128 stands for zero in the data rows.
Some points, each followed by its number:
112 131 123 94 146 94 130 152 57 99 100 100 148 175 107 139 126 175 148 135 109 110 68 119 130 166 134 116 159 126 0
185 171 109 117 126 148 103 183 206 128 104 187 108 136 114 84 99 119 143 122 121 135 168 119 112 103 97 90 116 166 1
75 122 100 91 126 111 143 94 125 159 96 158 60 121 115 82 185 114 127 136 141 141 134 115 107 216 109 173 132 95 2
120 126 81 89 88 126 136 212 113 174 104 146 90 130 113 92 131 88 172 139 162 175 126 129 77 165 182 95 144 123 3
112 153 196 194 141 92 158 132 171 141 151 104 127 195 159 143 118 103 112 163 103 102 149 165 197 84 94 121 85 145 4
103 153 102 50 116 176 114 151 119 170 91 186 92 179 122 60 134 114 144 154 136 133 132 91 134 176 140 115 132 141 5
146 120 109 161 127 80 148 134 90 76 118 76 118 138 128 216 83 126 140 160 87 149 119 186 122 185 108 120 139 104 6
51 107 150 88 124 190 120 120 92 139 146 148 139 173 123 71 183 121 78 106 171 119 131 95 160 157 113 143 130 173 7
146 184 151 128 116 130 109 117 110 78 135 140 119 70 102 213 67 155 180 111 102 134 193 133 166 155 162 123 128 158 8
155 117 131 157 140 72 101 101 124 191 132 102 157 31 160 136 127 162 84 145 133 135 87 127 104 125 101 111 114 74 9
165 177 111 128 133 146 110 180 211 132 94 180 106 159 117 83 117 88 128 126 99 114 168 123 129 91 102 91 125 158 10
101 169 119 162 134 82 114 160 101 177 224 181 135 84 109 148 126 143 96 174 133 137 101 118 148 129 128 66 102 74 11
137 41 114 166 150 119 84 84 134 184 138 95 172 98 149 136 119 114 63 145 176 124 80 145 121 183 140 141 138 167 12
166 68 125 200 163 115 123 114 138 202 89 63 130 81 106 166 95 89 153 126 127 106 73 168 120 121 150 113 143 119 13
78 91 72 137 157 131 105 152 101 187 109 76 124 179 145 113 136 93 143 136 141 114 92 161 130 215 128 164 161 73 14
167 123 140 140 122 162 81 98 106 89 152 125 141 52 122 121 149 167 151 135 115 146 154 138 73 113 146 134 174 170 15
146 134 121 168 114 123 186 163 134 125 128 73 128 157 141 174 127 88 132 124 126 136 110 179 96 100 172 32 106 170 16
163 168 147 155 110 152 133 210 146 84 104 135 139 131 107 87 143 123 156 127 109 119 180 171 114 70 115 115 83 78 17
160 212 91 108 109 113 107 92 121 135 183 140 210 114 141 120 185 113 153 138 101 149 90 133 114 130 128 166 131 146 18
169 149 117 173 121 111 136 173 162 113 132 121 163 99 134 75 156 150 75 130 115 114 115 137 113 74 88 80 108 75 19
182 121 146 130 154 106 116 102 182 179 103 102 118 149 190 116 102 120 130 139 135 91 99 144 89 99 92 150 128 158 20
155 166 50 172 132 103 113 90 122 171 148 116 185 90 168 128 166 123 83 92 117 127 81 102 152 125 155 107 154 95 21
148 118 33 158 128 100 126 113 157 179 126 139 139 91 146 203 106 118 81 108 121 127 109 141 92 168 126 69 158 161 22
84 64 153 124 137 111 75 139 84 104 130 68 123 193 115 131 99 104 143 172 143 120 94 132 90 173 110 160 108 90 23
138 104 155 113 184 155 62 93 130 132 131 126 110 122 118 198 59 135 169 132 127 105 71 172 149 128 107 134 136 108 24
97 97 153 164 115 126 168 89 133 117 185 136 114 71 83 93 190 113 74 114 171 133 126 107 109 136 74 166 125 81 25
104 121 133 73 109 211 96 116 138 152 109 152 120 180 118 60 122 100 136 170 148 150 101 64 143 180 140 130 122 166 26
91 125 155 144 165 130 166 159 133 120 219 124 177 126 152 211 54 128 144 124 136 95 124 180 183 111 105 120 77 83 27
New points follow, each followed by the numbers of its five nearest points above, looking only along the 5 directions in which the numbered points spread most, nearest first.
172 123 81 131 133 107 136 119 186 120 85 172 126 172 178 149 70 132 114 113 119 114 162 137 101 90 106 107 135 190 16 20 1 10 17
125 177 117 118 166 61 99 110 49 101 120 82 155 162 140 100 155 118 142 127 120 99 106 112 117 123 139 127 111 65 0 11 24 18 15
156 156 142 107 137 120 154 99 86 100 109 128 125 116 141 162 118 170 109 144 84 144 112 91 215 123 157 133 170 163 15 0 18 8 11
80 82 127 93 125 115 168 119 120 145 84 164 32 81 107 108 122 154 148 128 172 135 158 121 127 180 121 175 129 87 2 0 26 7 3
67 124 119 42 150 140 101 171 110 169 128 165 89 174 161 144 80 117 173 115 145 145 134 177 155 189 136 140 135 116 0 23 26 3 14
102 184 131 169 61 128 86 149 136 141 144 149 144 115 99 122 217 97 143 95 181 155 166 152 112 166 104 180 132 105 18 11 25 15 2
137 78 153 164 150 114 165 118 170 184 144 116 128 123 175 105 166 55 61 114 161 120 111 143 176 114 137 121 169 114 20 12 19 9 21
102 120 118 95 149 117 174 139 120 133 119 132 47 129 134 67 175 140 113 148 160 101 134 135 114 156 93 148 109 60 7 2 26 25 5
162 142 114 108 114 140 138 152 158 166 213 148 179 63 112 91 175 105 139 142 169 164 96 167 92 129 122 156 164 135 18 21 11 15 25
74 109 149 108 144 151 135 104 115 84 100 142 46 104 131 132 129 160 131 125 89 166 220 106 143 97 146 121 143 166 0 15 18 3 17
168 149 154 130 146 144 174 127 154 80 88 148 114 86 142 114 127 104 79 155 63 118 175 107 154 68 125 100 102 93 17 19 10 1 11
131 152 144 117 109 103 179 107 149 135 142 146 140 167 226 111 134 89 113 114 81 120 135 94 164 80 154 132 111 106 19 17 11 20 4
140 130 192 162 128 122 139 106 120 140 242 123 180 111 137 144 135 130 143 158 107 128 83 154 134 101 104 162 102 101 11 27 25 9 4
194 147 96 120 104 132 142 115 147 116 187 148 155 89 133 163 100 117 137 137 96 151 106 136 43 123 134 122 151 163 15 18 22 21 16
95 38 109 106 128 126 61 97 100 125 128 122 151 103 132 115 135 147 65 149 148 165 109 112 96 202 133 117 126 164 2 14 12 0 18
127 95 122 114 139 130 192 120 147 96 124 164 69 51 61 94 115 139 110 99 116 120 156 116 133 103 93 139 84 62 11 18 19 17 25
78 146 136 145 133 97 118 133 108 129 161 84 173 155 103 125 212 98 99 136 149 147 107 192 122 191 102 172 161 98 25 0 23 11 2
142 169 138 94 117 92 159 107 88 116 74 153 116 135 139 138 111 163 107 137 99 102 95 80 163 96 148 98 153 164 15 18 0 3 16
142 114 114 123 132 103 172 109 154 133 197 130 209 79 138 96 169 157 90 122 171 120 124 184 92 105 104 179 138 143 11 25 21 9 18
148 198 114 139 77 126 76 111 94 88 111 156 170 88 111 140 147 127 184 96 96 161 191 90 156 89 161 162 109 108 15 18 8 11 17
173 140 92 100 126 135 119 147 110 100 108 150 166 132 95 144 137 219 159 105 138 114 140 104 131 111 133 130 169 147 15 18 8 0 3
133 118 72 80 78 115 135 211 104 163 105 151 112 136 128 90 146 96 173 162 149 173 119 134 95 147 179 108 157 112 3 5 26 2 0
141 123 139 75 118 168 67 141 162 131 175 128 119 158 111 163 66 89 171 161 164 151 102 144 124 197 150 123 160 137 0 24 3 23 6
146 27 136 119 133 136 162 133 125 128 129 77 177 151 113 137 125 122 114 120 184 108 99 143 99 94 170 163 115 177 20 14 24 23 0
98 181 122 85 164 155 103 114 135 124 191 170 164 192 153 159 93 128 151 106 110 105 128 157 183 120 191 114 120 126 0 24 8 17 15
143 116 115 113 91 109 191 166 118 128 113 107 108 130 177 173 97 88 144 111 137 147 104 143 83 94 173 56 106 177 16 20 24 22 13
53 85 134 106 114 141 170 82 152 123 135 172 118 132 162 114 193 117 70 117 119 152 131 150 193 80 134 155 154 125 25 7 11 2 18
160 183 94 94 141 142 107 127 111 120 173 117 180 119 115 126 147 176 139 150 114 146 95 144 115 165 123 130 184 198 15 18 0 3 11
101 93 128 100 99 114 230 132 176 121 139 131 68 120 154 156 125 123 134 125 147 120 140 91 76 163 103 114 109 118 0 20 18 3 24
137 99 113 107 163 128 144 77 182 146 96 117 61 65 58 114 124 153 129 158 164 121 115 87 106 133 91 138 142 88 18 2 0 15 21
85 70 107 164 171 163 177 97 151 123 118 127 47 65 56 139 150 126 124 98 116 115 164 113 125 170 129 141 141 143 0 18 15 2 24
142 102 121 116 118 91 166 193 113 153 104 87 111 157 155 84 150 126 171 119 148 124 102 175 137 127 203 98 111 111 20 16 0 3 24
117 75 153 124 124 217 105 98 136 164 100 115 135 193 123 106 112 71 114 140 147 110 90 107 156 188 143 142 135 180 14 26 23 2 3
130 142 148 145 160 119 156 181 102 95 125 84 127 175 118 88 138 135 125 142 91 90 118 189 129 124 98 127 104 51 4 27 17 24 16
126 158 97 89 120 94 116 154 150 145 52 163 79 181 149 89 100 106 126 123 159 109 154 110 68 133 111 136 130 168 3 5 26 10 1
166 173 107 87 132 129 117 116 103 127 177 112 185 121 131 148 149 180 141 139 125 134 100 129 111 170 138 154 174 178 15 18 0 11 21
166 173 102 76 131 103 109 105 109 123 170 104 185 137 125 136 154 162 142 153 130 156 102 132 116 162 144 152 180 181 15 18 0 3 11
123 143 125 149 166 130 194 84 139 86 167 110 103 115 127 108 199 136 136 146 102 98 147 123 161 72 114 125 87 66 11 19 25 4 17
62 133 176 128 148 118 158 166 148 147 213 118 148 163 171 180 89 101 144 123 137 111 103 156 186 130 122 113 74 63 27 4 24 23 11
93 70 153 149 85 112 138 124 84 80 88 73 136 95 91 127 101 79 155 140 185 174 73 88 84 124 184 109 119 162 0 24 14 23 6
